41  64  67  52  58  45  39
51  72  40  58  53  47  64
41  53  37  67  85  52  59
48  34  33  51  42  49  75
49  70  57  49  63  41  39
66  39  22  66  18  67  48
49  46  63  54  60  47  58
63  69  37  44  32  45  41
56  61  59  52  55  46  53
47  77  48  42  57  48  54
Counting starts at 1.
Report the entry in row 3 and column 2.
Answer: 53
Report the bottom-right entry.
Answer: 54
Report the entry in the bottom-left corner.
Answer: 47
The entry just left of the smallest entry is 66
The entry in row 2 and column 1 -> 51
Report the entry in row 1 and column 1.
Answer: 41
The bottom entry of the column that holds the largest entry -> 57
The entry directly above the largest entry: 53
The entry in row 1 and column 2 -> 64
Report the entry just right of the smallest entry.
Answer: 67
The top-right entry -> 39
The top entry of the column that holds the smallest entry -> 58
The entry at row 1, column 3: 67

grid =   1   39   72   -1  -11   27  -14   19  -26  -63   23   25   -3   -6  -30
The entry just right of 1: 39
The first entry -> 1
The 3rd entry from the right? -3
The first entry from the right? -30
The entry just right of the smallest entry -> 23
The maximum? 72

Questions about the table below.
1) Read off the entry in the top-right corner.
2) Read off the top-left entry.
3) Read off the bottom-right entry.
4) Read off the 5th entry from the end, reading row by row.
5) Read off the first entry in the row that holds the largest entry.
6) Read off the 5th entry in reading order.
7) Read off the entry directly below 19.
8) Read off the largest entry in the first column.
[[ 18   8  40 -16  30 -13 -35   3   8]
 [-10   5  17   9  18  -6   8  10  -3]
 [  1  11 -43 -10 -24 -13 -28 -29  34]
 [-16 -20  62  -6   0  16   7  -2 -43]
 [ 19   0   9 -10  12   5  10 -28   1]
 [  4 -13 -25   1 -11  10  27 -20  -7]]
1) 8
2) 18
3) -7
4) -11
5) -16
6) 30
7) 4
8) 19

[[-0.005  0.065  0.078 -0.006  0.186  0.108 -0.057 -0.047  0.087  0.017
   0.063  0.059  0.179  0.090]
 [-0.030  0.048 -0.079  0.021  0.016  0.064  0.117  0.122 -0.007 -0.050
  -0.089  0.058  0.044  0.022]
 [ 0.005  0.078  0.011  0.026 -0.057  0.008  0.116  0.054  0.035  0.084
  -0.002  0.075 -0.050  0.062]
 [ 0.053  0.132  0.144  0.009  0.071  0.022  0.034 -0.071  0.123  0.148
   0.173  0.092 -0.007  0.121]
 [-0.013 -0.047  0.016  0.067  0.018  0.067 -0.048  0.084 -0.020 -0.006
  -0.069  0.014  0.133 -0.007]
 [ 0.004  0.016  0.228  0.023 -0.031 -0.029 -0.134 -0.139  0.093  0.214
   0.121  0.066  0.023  0.086]
 [ 0.202  0.030  0.052  0.140  0.075  0.081  0.116  0.199  0.035  0.013
   0.115  0.011  0.058  0.009]
 [-0.053  0.140 -0.044 -0.021  0.047  0.051  0.146  0.014  0.058  0.013
  -0.008  0.103 -0.005  0.090]
 [ 0.114  0.089 -0.077  0.083  0.071  0.095  0.216  0.212  0.015 -0.057
   0.014  0.045  0.027  0.023]
 [ 0.140 -0.026  0.185  0.118  0.045  0.040 -0.087  0.024  0.074  0.133
   0.150  0.013  0.089  0.020]
 [-0.045  0.220 -0.036 -0.055  0.040  0.032  0.225  0.000  0.082  0.057
   0.039  0.131 -0.077  0.138]
 [ 0.271 -0.043  0.191  0.175  0.321  0.194 -0.120  0.116  0.102 -0.011
   0.229 -0.041  0.305  0.003]
 [ 0.065  0.194 -0.024  0.018 -0.083 -0.024  0.317  0.112  0.061  0.103
   0.067  0.115 -0.198  0.103]
 [ 0.027 -0.021 -0.084  0.062  0.208  0.183  0.026  0.180 -0.008 -0.171
  -0.074  0.008  0.256 -0.027]
 [ 0.134  0.039  0.041  0.088  0.297  0.192  0.010  0.110  0.075 -0.082
   0.120  0.004  0.249  0.038]
 [ 0.051  0.220  0.009 -0.030  0.205  0.107  0.174 -0.008  0.136  0.003
   0.145  0.114  0.038  0.152]]
What is the entry just right of the largest entry? 0.194
What is the entry just left of the smallest entry? 0.115
The smallest entry -> -0.198
What is the entry just left of 0.010? 0.192
What is the entry just right of -0.084? 0.062
What is the entry just left of 0.148? 0.123
The entry just left of 0.024 is -0.087
What is the entry just left of the largest entry? 0.175

m = [ 0.0 -1.3  0.5 -0.1 -0.8  1.4]
Report the entry just right of 0.0.
A: -1.3
Report the second entry from the right.
A: -0.8
The entry just right of -1.3 -> 0.5
The fourth entry is -0.1

Read these off the grid that follows. Counting starts at 1.
1) Find the entry in the top-left corner.
2) Find the top-right entry.
3) Find the entry at row 3, column 1.
4) Find the entry in the bottom-right corner.
5) Find the entry just right of 7861.
6) Find the smallest entry.
7) Find the entry in row 2 and column 1.
[[6792 7477 4929 7037 3633 8596]
 [8374 4906 7861 4352 3502 4262]
 [9077 6938 8273 6548 2816 5915]]
1) 6792
2) 8596
3) 9077
4) 5915
5) 4352
6) 2816
7) 8374
